In the rows, zero is written as 128.
Each path below is one point turned by a fixed rotation once a step. After each direction that follows a path, write how fast that rotation turns it, in degrees per step (0 if it stays still).
Each turn is a multiple of 5 degrees from 10 to 175, or 0.
Each row of a path follows its step; steps can be skipped.
path 1
step 16: [125 131 137 122 136 126 130 133 130 110 131 124 129 128 135 135 126 118
 118 122 120 120 111 128 129 125 131 124 125 124 138 130 121 130 131 132
 135 123 143 130 137 121 125 122 143 129 139 132 135 135 131 126 120 126
 127 126]
step 17: [124 131 135 129 114 138 125 131 123 123 117 120 124 131 122 132 135 125
 126 129 135 119 127 123 129 120 136 119 121 134 128 136 117 130 127 140
 116 134 134 131 129 124 132 132 132 131 129 139 117 134 140 131 128 139
 123 118]
step 21: [126 122 139 132 116 123 129 117 128 135 129 125 126 126 133 127 133 125
 123 113 112 118 134 135 137 135 134 122 129 129 145 134 134 120 128 132
 133 126 124 131 116 134 125 121 125 128 128 129 134 132 136 130 122 128
 123 118]
step 23: [130 130 127 128 127 131 135 122 132 122 122 134 111 133 127 131 123 137
 133 129 108 124 135 144 139 132 135 126 122 121 119 137 123 127 138 124
 135 123 122 117 126 121 132 130 134 133 129 127 128 121 121 137 133 126
 130 128]
step 31: [130 125 134 128 125 136 132 133 125 138 129 132 125 142 129 121 127 134
 130 115 122 138 144 131 142 131 129 136 136 122 137 128 125 131 132 128
 133 116 128 126 126 126 120 114 126 143 129 126 122 120 129 131 132 128
 138 135]
step 34: [127 132 138 119 134 122 137 114 124 131 129 137 135 134 135 124 136 132
 129 123 134 134 133 123 124 119 126 122 134 125 129 128 123 126 118 131
 124 130 135 127 141 120 123 116 134 128 138 132 119 145 141 124 128 134
 128 125]
step 38: [136 123 127 117 132 130 132 124 130 136 128 122 131 130 127 128 133 123
 133 140 126 121 134 129 131 123 128 133 146 127 127 128 131 114 131 124
 132 130 124 148 132 140 124 120 127 118 129 122 133 126 133 128 122 118
 129 113]
step 39: [125 119 126 127 130 122 120 125 120 130 131 130 120 120 131 129 128 125
 127 112 121 124 148 118 133 129 133 127 139 116 124 141 123 137 125 126
 134 124 139 139 129 136 120 124 125 120 126 123 116 128 126 129 130 126
 131 128]
step 42: [129 126 136 120 140 125 122 114 136 124 130 129 124 120 132 130 142 124
 138 134 122 131 118 120 128 125 127 124 133 123 110 133 127 128 117 128
 117 129 122 116 132 135 122 130 122 125 139 131 117 128 125 122 130 129
 127 128]
Directions:
[127 126 131 129 126 128 127 127 132 129 130 126 127 130 129 129 128 131
 126 127 125 129 128 129 130 131 126 128 132 128 125 131 128 126 128 127
 130 127 128 131 125 127 127 128 125 126 126 127 128 127 127 128 129 129
 128 132] -> 40
[129 125 131 131 126 130 131 130 127 127 130 127 129 128 128 128 127 129
 133 128 131 127 125 130 126 131 130 128 129 130 125 128 129 130 127 128
 125 128 129 129 128 127 127 131 127 126 129 128 127 129 128 126 126 128
 125 127] -> 140
[126 129 129 128 128 129 127 129 126 125 129 129 128 130 129 125 131 126
 126 127 131 126 130 129 128 128 124 128 126 127 126 129 126 128 128 127
 127 131 127 127 126 132 131 127 126 127 127 128 125 131 126 125 130 129
 128 129] -> 145
[127 127 130 130 127 128 126 127 129 129 127 130 133 128 129 128 127 129
 127 128 128 126 130 129 126 126 131 128 127 127 128 124 128 128 126 127
 128 125 126 127 127 130 129 128 125 123 129 131 131 128 128 130 129 125
 126 129] -> 45
[132 128 128 132 126 127 129 124 127 130 130 126 128 129 128 126 126 128
 127 130 129 130 131 128 130 126 126 127 127 127 128 127 128 125 130 131
 127 126 130 127 128 127 129 129 127 131 126 131 128 130 129 127 126 128
 126 127] -> 110
path 2
step 2: [133 131 130 118 123 132 128 123 120 125 127 124 117 141 143 128 125 135
 120 136 129 121 134 132 129 127 139 120 118 122 115 116 133 137 130 140
 127 137 123 122 122 136 132 131 128 128 121 130 126 127 133 134 118 140
 131 129]
step 4: [122 138 134 135 115 115 135 122 123 131 126 127 124 141 122 122 128 126
 126 127 116 124 126 132 119 125 135 121 110 128 130 131 120 128 130 126
 144 135 125 129 121 138 125 130 123 130 124 119 137 123 133 128 125 129
 118 132]
step 13: [119 126 137 124 116 120 130 114 126 121 130 127 117 134 135 127 126 131
 129 139 122 131 132 138 125 124 139 132 117 129 120 119 121 128 127 125
 128 134 119 129 133 145 131 140 126 126 124 126 127 127 136 127 124 138
 123 139]
step 14: [131 127 133 127 129 124 121 124 126 121 117 125 129 142 143 126 127 136
 124 151 132 123 130 135 130 127 134 127 120 121 124 120 135 123 133 119
 129 138 136 137 125 140 126 126 122 128 130 122 128 121 128 136 123 138
 121 131]
step 15: [130 132 123 135 126 124 133 132 127 121 112 129 126 147 135 130 134 119
 124 132 122 121 125 127 125 128 141 119 112 134 135 126 131 125 138 124
 143 135 129 128 128 127 134 135 121 123 131 128 134 123 127 134 125 138
 121 122]
step 16: [126 128 122 126 123 119 127 127 120 125 134 127 123 140 127 129 129 123
 129 129 119 126 130 137 130 125 132 111 110 139 113 125 130 125 133 141
 139 129 132 123 132 137 130 133 129 125 128 118 130 130 142 129 121 137
 122 122]
step 27: [122 124 128 119 123 120 125 118 130 117 130 128 127 135 135 118 141 125
 122 131 129 124 123 137 133 123 144 111 114 140 123 122 123 121 136 127
 133 129 122 124 131 133 136 139 121 126 135 133 128 128 130 135 124 127
 126 126]
step 40: [118 128 140 129 124 118 131 126 124 128 121 134 123 144 130 131 135 124
 116 150 131 134 135 133 128 133 128 120 122 126 123 129 121 125 123 128
 130 140 129 131 124 136 128 134 132 129 127 130 135 130 122 133 120 142
 121 135]
step 44: [126 133 132 128 120 121 128 123 128 124 136 123 133 129 133 122 123 124
 125 128 127 130 124 142 137 116 142 121 109 129 133 126 119 132 122 128
 134 139 123 135 118 137 136 123 116 130 123 121 129 124 135 132 125 127
 119 126]
Directions:
[129 124 128 125 128 128 129 127 126 130 131 129 127 129 127 125 126 129
 129 127 125 128 132 126 125 128 127 129 127 130 125 124 129 127 129 129
 128 127 129 124 126 131 127 128 129 128 130 127 127 127 129 129 127 127
 130 132] -> 125
[127 127 126 127 127 129 127 127 128 126 128 129 132 128 127 127 131 128
 127 129 129 129 130 131 126 126 126 125 130 128 125 129 129 123 129 130
 127 128 128 130 131 130 126 126 129 127 128 129 127 131 128 128 132 127
 126 130] -> 135
[128 124 127 129 126 130 124 127 127 129 126 129 128 129 132 127 129 127
 125 128 132 130 130 129 127 128 125 126 127 130 131 124 126 131 127 129
 129 127 127 128 126 126 128 127 126 128 129 129 128 127 127 126 129 127
 126 127] -> 85
[127 129 129 128 128 129 127 128 128 128 127 127 124 125 129 129 127 131
 130 128 127 128 127 131 128 127 126 124 129 126 126 128 126 126 129 131
 128 126 128 127 127 130 126 131 127 128 128 128 131 125 129 125 130 130
 132 128] -> 125
[129 128 128 131 129 128 131 129 131 130 126 129 128 129 129 127 131 128
 129 129 126 129 128 129 128 130 125 129 129 130 130 129 129 127 132 126
 129 130 130 127 125 128 126 124 126 129 127 127 131 130 125 126 129 129
 130 131] -> 130
path 3
step 13: [138 128 125 133 122 129 124 128 118 127 134 141 124 130 121 139 123 130
 130 136 136 138 128 130 130 133 127 130 114 123 125 122 134 118 125 127
 130 132 128 133 129 123 121 114 132 126 129 141 120 128 130 126 131 121
 133 141]
step 18: [135 133 129 128 128 131 125 128 135 123 139 126 126 142 119 130 127 126
 122 143 136 133 135 132 139 129 126 128 119 119 123 124 128 131 146 130
 128 134 133 125 132 137 129 129 138 134 124 136 126 124 138 131 133 129
 129 134]
step 32: [131 153 124 125 125 127 123 131 133 125 131 133 125 124 131 139 130 135
 136 126 130 132 126 117 122 121 134 121 129 126 136 130 124 118 131 134
 130 123 135 127 128 125 132 118 125 136 135 130 128 125 137 124 134 137
 130 120]
step 38: [123 124 123 130 112 136 133 136 135 132 123 127 118 123 131 136 117 128
 127 133 130 133 121 124 132 125 134 126 118 125 133 126 128 121 130 121
 135 127 135 141 132 124 130 125 131 134 133 136 127 141 121 134 137 130
 127 118]
step 39: [119 120 126 123 125 141 120 121 128 120 132 132 126 124 130 130 124 134
 133 127 134 139 121 132 131 126 128 131 118 115 126 126 117 125 145 136
 124 132 126 136 120 126 121 125 134 122 122 124 129 127 136 131 124 129
 126 137]
step 40: [123 136 127 136 131 128 125 129 131 129 117 127 132 121 120 134 123 127
 127 120 126 132 134 121 129 127 139 130 131 124 133 121 117 121 129 129
 140 139 128 121 129 122 111 127 131 122 140 132 142 135 131 134 123 128
 123 129]
step 43: [136 133 115 136 122 131 119 136 128 125 131 129 124 131 132 139 124 124
 134 126 126 127 112 122 131 123 142 127 117 127 122 132 127 127 137 127
 128 136 122 127 127 132 120 125 128 135 124 137 122 128 132 140 131 131
 122 124]
step 44: [127 125 130 125 131 132 125 118 125 124 128 130 122 133 117 127 122 119
 130 121 131 139 130 122 126 125 132 131 117 123 124 119 129 129 145 128
 142 134 135 135 121 132 131 118 126 119 142 132 127 130 125 131 128 132
 133 129]
step 45: [129 133 119 136 131 136 125 129 131 127 127 138 135 121 127 133 136 118
 125 133 129 145 132 131 126 118 131 133 128 123 135 126 131 121 118 141
 127 133 125 128 125 120 120 118 125 124 130 133 135 120 135 138 130 134
 134 133]
Directions:
[129 127 128 129 125 129 126 126 128 129 127 129 131 130 130 129 126 130
 129 127 131 128 128 133 128 130 130 130 124 126 126 130 126 129 128 125
 129 128 126 126 128 127 131 128 130 130 126 129 127 129 124 128 127 127
 127 128] -> 85
[127 124 128 127 130 129 129 130 128 127 130 130 125 128 128 132 130 130
 131 129 128 129 127 129 128 130 128 124 128 126 130 133 127 125 129 129
 126 128 128 128 131 128 127 127 129 129 129 128 128 126 127 127 127 127
 127 127] -> 100
[124 127 127 131 125 130 127 128 129 126 126 129 125 126 128 130 129 128
 131 126 129 130 129 128 124 127 124 130 127 129 128 128 128 127 129 130
 129 126 129 129 126 126 131 127 126 129 129 126 129 128 129 132 128 131
 128 127] -> 60
[128 128 128 128 127 124 128 128 129 122 126 128 125 128 127 129 128 126
 129 130 129 126 128 130 133 127 125 126 126 128 127 127 130 129 129 126
 124 131 128 129 128 128 128 127 127 128 129 127 127 132 125 129 128 128
 129 129] -> 140
[130 127 128 131 133 129 127 128 127 127 131 127 129 131 126 128 130 127
 126 130 130 129 128 126 128 132 125 130 128 131 126 131 128 128 127 126
 129 129 126 129 128 126 129 130 127 129 128 131 129 129 129 129 128 130
 129 130] -> 10
[127 126 128 128 128 133 125 128 129 129 128 130 128 130 125 128 124 127
 128 128 129 127 128 129 130 129 127 126 126 128 127 126 131 128 126 132
 130 132 129 129 126 128 126 128 130 127 128 127 130 126 128 128 132 128
 127 130] -> 70
[130 126 128 128 128 125 128 127 130 127 126 127 129 132 130 131 125 128
 127 128 130 129 128 125 128 127 128 127 129 129 129 128 127 127 129 130
 130 128 130 130 130 133 132 129 128 131 130 127 130 129 128 127 130 128
 129 125] -> 125
[126 130 127 126 124 130 129 128 132 129 128 125 127 128 127 127 127 132
 128 127 131 131 129 126 131 131 125 127 129 129 128 129 129 127 128 125
 125 127 130 126 128 128 127 131 131 127 127 128 128 129 131 127 128 127
 128 128] -> 20
path 4
step 7: [123 128 145 122 136 133 128 117 136 127 122 122 136 121 119 135 127 117
 129 125 138 124 130 111 131 128 123 124 136 117 120 115 118 118 128 124
 118 133 127 131 134 129 136 128 128 125 119 123 121 133 126 129 123 129
 127 129]
step 14: [127 126 114 128 132 132 130 114 126 121 135 118 121 128 122 122 128 130
 123 116 132 134 139 117 137 129 127 131 120 135 136 119 129 125 133 121
 134 128 144 130 127 128 133 132 128 114 132 125 118 133 127 130 117 117
 133 125]
step 20: [129 126 131 135 130 124 131 132 127 118 123 124 129 109 144 130 125 132
 119 133 130 130 124 115 118 130 117 126 117 128 121 125 121 128 126 128
 127 130 138 118 125 128 138 124 133 126 133 137 124 127 132 126 125 107
 130 130]
step 21: [143 119 127 136 122 135 125 123 129 137 141 124 125 128 126 128 135 126
 127 128 136 134 129 123 122 124 138 119 127 140 141 134 131 136 124 126
 131 115 121 133 134 135 136 131 117 134 140 138 124 137 127 131 133 129
 133 119]
step 23: [132 116 120 134 136 135 133 126 138 126 127 125 119 126 126 133 124 134
 131 128 123 126 133 117 122 122 132 131 128 140 132 126 125 137 134 116
 130 135 142 111 118 125 118 132 140 128 124 121 133 127 130 126 141 123
 134 128]
step 26: [134 130 121 139 135 121 125 130 126 132 129 131 124 135 130 135 127 113
 114 128 128 130 125 119 137 130 134 119 123 127 144 124 135 120 134 134
 134 135 138 110 129 130 126 127 132 122 136 131 129 134 128 141 131 119
 130 125]
step 27: [135 121 133 127 135 128 138 133 125 123 130 114 127 122 131 123 135 133
 130 119 129 127 134 123 142 130 128 124 133 136 129 144 119 126 133 127
 121 137 123 136 121 139 138 128 118 138 119 136 127 124 123 140 127 118
 127 126]
step 41: [124 120 125 128 128 129 123 122 129 137 125 128 130 139 118 133 121 129
 126 134 134 131 133 115 118 130 128 124 129 143 130 115 133 134 130 115
 127 135 137 119 125 134 140 132 141 128 134 124 122 127 129 118 117 117
 127 125]
step 44: [129 126 119 134 126 124 126 125 124 119 123 136 123 139 136 129 135 123
 123 137 124 145 120 122 142 133 137 143 136 125 135 121 131 127 127 120
 131 137 139 124 123 136 121 137 134 118 133 133 122 127 125 126 127 127
 134 127]
Directions:
[125 129 127 126 128 125 128 128 125 129 129 127 126 126 124 125 128 127
 126 128 127 128 131 129 130 128 125 131 128 131 129 129 127 130 128 128
 128 129 128 126 127 127 131 127 132 130 126 129 126 129 129 126 131 129
 130 127] -> 80
[127 126 128 124 127 126 128 127 127 125 129 125 128 131 131 129 129 128
 130 125 128 128 128 127 132 127 128 130 131 129 125 129 130 128 130 126
 128 127 130 127 125 129 125 128 129 129 128 126 128 127 128 131 129 127
 130 130] -> 85
[128 128 127 129 128 131 128 126 128 127 127 129 127 127 126 127 126 132
 127 127 127 131 124 126 132 130 129 131 128 132 127 130 125 131 131 129
 129 127 127 129 127 126 128 127 124 125 128 130 130 126 127 127 126 128
 128 127] -> 170
[124 124 127 127 125 126 129 127 130 130 129 129 127 123 127 129 129 126
 129 126 129 128 125 130 127 129 129 127 129 128 130 129 128 125 131 128
 127 126 125 130 128 130 128 129 126 130 126 129 129 127 128 127 128 129
 128 131] -> 120
[128 126 127 125 127 131 127 128 127 131 130 131 130 128 130 130 128 127
 126 127 130 127 126 127 128 127 125 129 126 127 124 125 124 129 128 127
 131 132 128 129 127 129 128 128 128 130 128 127 129 127 128 127 131 126
 129 127] -> 140
[125 128 128 128 130 131 128 127 128 130 129 128 128 128 130 129 126 130
 129 130 131 128 132 130 126 129 128 129 130 130 128 130 127 129 128 127
 129 126 127 126 128 127 126 134 129 130 128 128 130 129 126 128 124 128
 128 126] -> 55
[129 126 128 124 128 128 125 129 131 127 126 128 128 123 127 129 125 130
 126 130 127 127 128 129 127 128 129 128 130 127 125 129 131 126 127 126
 126 130 128 126 130 125 129 128 127 127 128 128 125 125 128 129 128 126
 129 127] -> 140
path 5
step 0: [137 133 132 124 123 146 128 128 133 121 122 132 123 116 142 137 120 131
 130 129 130 133 135 133 121 135 123 128 127 124 126 128 128 139 132 132
 119 132 133 124 129 129 121 129 124 132 130 121 140 124 138 136 135 129
 124 119]
step 2: [124 132 125 133 120 133 139 121 133 134 114 123 122 115 132 118 118 132
 131 138 126 126 138 125 130 134 124 126 131 124 124 134 127 131 126 127
 134 128 119 127 135 125 138 133 138 122 129 134 130 114 113 123 129 128
 129 131]
step 3: [129 129 134 131 131 141 124 130 124 123 130 129 122 122 128 131 126 132
 131 121 139 140 133 136 126 129 132 131 133 122 121 118 134 121 123 133
 130 127 133 144 128 127 125 128 124 124 132 109 135 144 129 130 120 128
 132 137]
step 24: [125 128 124 128 132 128 117 134 139 139 128 132 124 127 128 127 124 124
 127 126 126 129 126 127 134 130 129 129 114 124 116 110 132 129 138 125
 127 141 121 130 130 133 137 125 129 131 114 127 141 121 127 132 121 123
 136 127]
step 32: [128 133 132 127 134 137 119 134 123 140 123 115 121 122 126 129 117 131
 135 125 125 138 125 124 134 133 126 121 135 127 118 121 132 132 128 124
 128 131 127 137 122 121 130 123 121 131 133 124 128 118 141 140 120 129
 121 122]
step 38: [128 134 136 124 137 130 116 136 121 139 118 119 128 128 126 124 123 128
 131 124 135 127 139 122 131 136 126 118 128 140 120 125 135 128 130 139
 127 136 122 132 129 127 135 130 129 110 124 122 123 125 124 132 128 129
 134 135]
step 39: [128 130 121 128 117 136 132 131 131 120 127 138 124 130 129 123 129 129
 132 135 130 138 134 132 127 127 123 137 121 117 130 122 129 123 120 138
 126 129 114 122 117 129 139 134 131 134 133 127 142 127 127 128 115 120
 122 127]
step 40: [122 143 136 131 139 135 132 123 124 130 128 123 127 117 134 128 125 118
 123 115 130 127 124 126 127 129 133 129 131 121 125 126 137 133 126 123
 134 121 133 122 127 130 127 128 130 123 135 123 129 133 142 137 142 115
 131 124]
step 41: [127 122 127 117 122 135 119 128 128 138 127 125 133 125 124 123 119 124
 126 133 129 135 138 117 119 140 127 127 128 137 124 132 126 130 137 135
 128 138 133 129 133 134 129 130 133 135 134 132 136 126 118 141 123 135
 114 123]
Directions:
[128 128 126 129 129 132 127 128 128 127 130 129 128 124 132 127 128 129
 130 129 127 125 128 129 128 128 126 130 131 127 130 127 128 128 128 127
 130 128 131 128 130 125 129 128 128 124 130 131 125 131 130 126 129 127
 126 127] -> 125
[127 129 133 130 132 127 125 127 130 129 129 128 128 128 128 131 127 127
 127 127 131 127 126 127 127 130 126 128 129 128 128 127 129 128 125 129
 130 124 126 130 129 128 130 127 125 129 127 127 124 130 128 126 128 128
 127 128] -> 175
[130 127 129 128 127 126 131 127 128 128 126 127 128 126 126 126 125 123
 129 128 126 128 129 128 130 131 129 131 124 128 130 128 129 130 126 129
 126 126 131 131 129 129 129 127 129 128 130 128 128 130 128 128 129 128
 125 129] -> 55
[128 127 130 129 126 129 128 125 131 131 130 128 128 125 130 126 124 130
 127 126 128 131 126 127 128 128 132 129 131 127 126 129 129 126 131 128
 128 127 129 129 129 128 128 127 128 133 129 129 128 128 126 126 128 127
 129 126] -> 45
[128 130 128 126 127 128 131 128 126 129 126 128 127 131 129 129 128 128
 129 130 130 126 130 129 125 128 130 131 129 125 129 127 131 130 128 126
 129 127 126 128 127 126 129 128 129 130 127 134 128 128 128 126 126 130
 129 127] -> 135
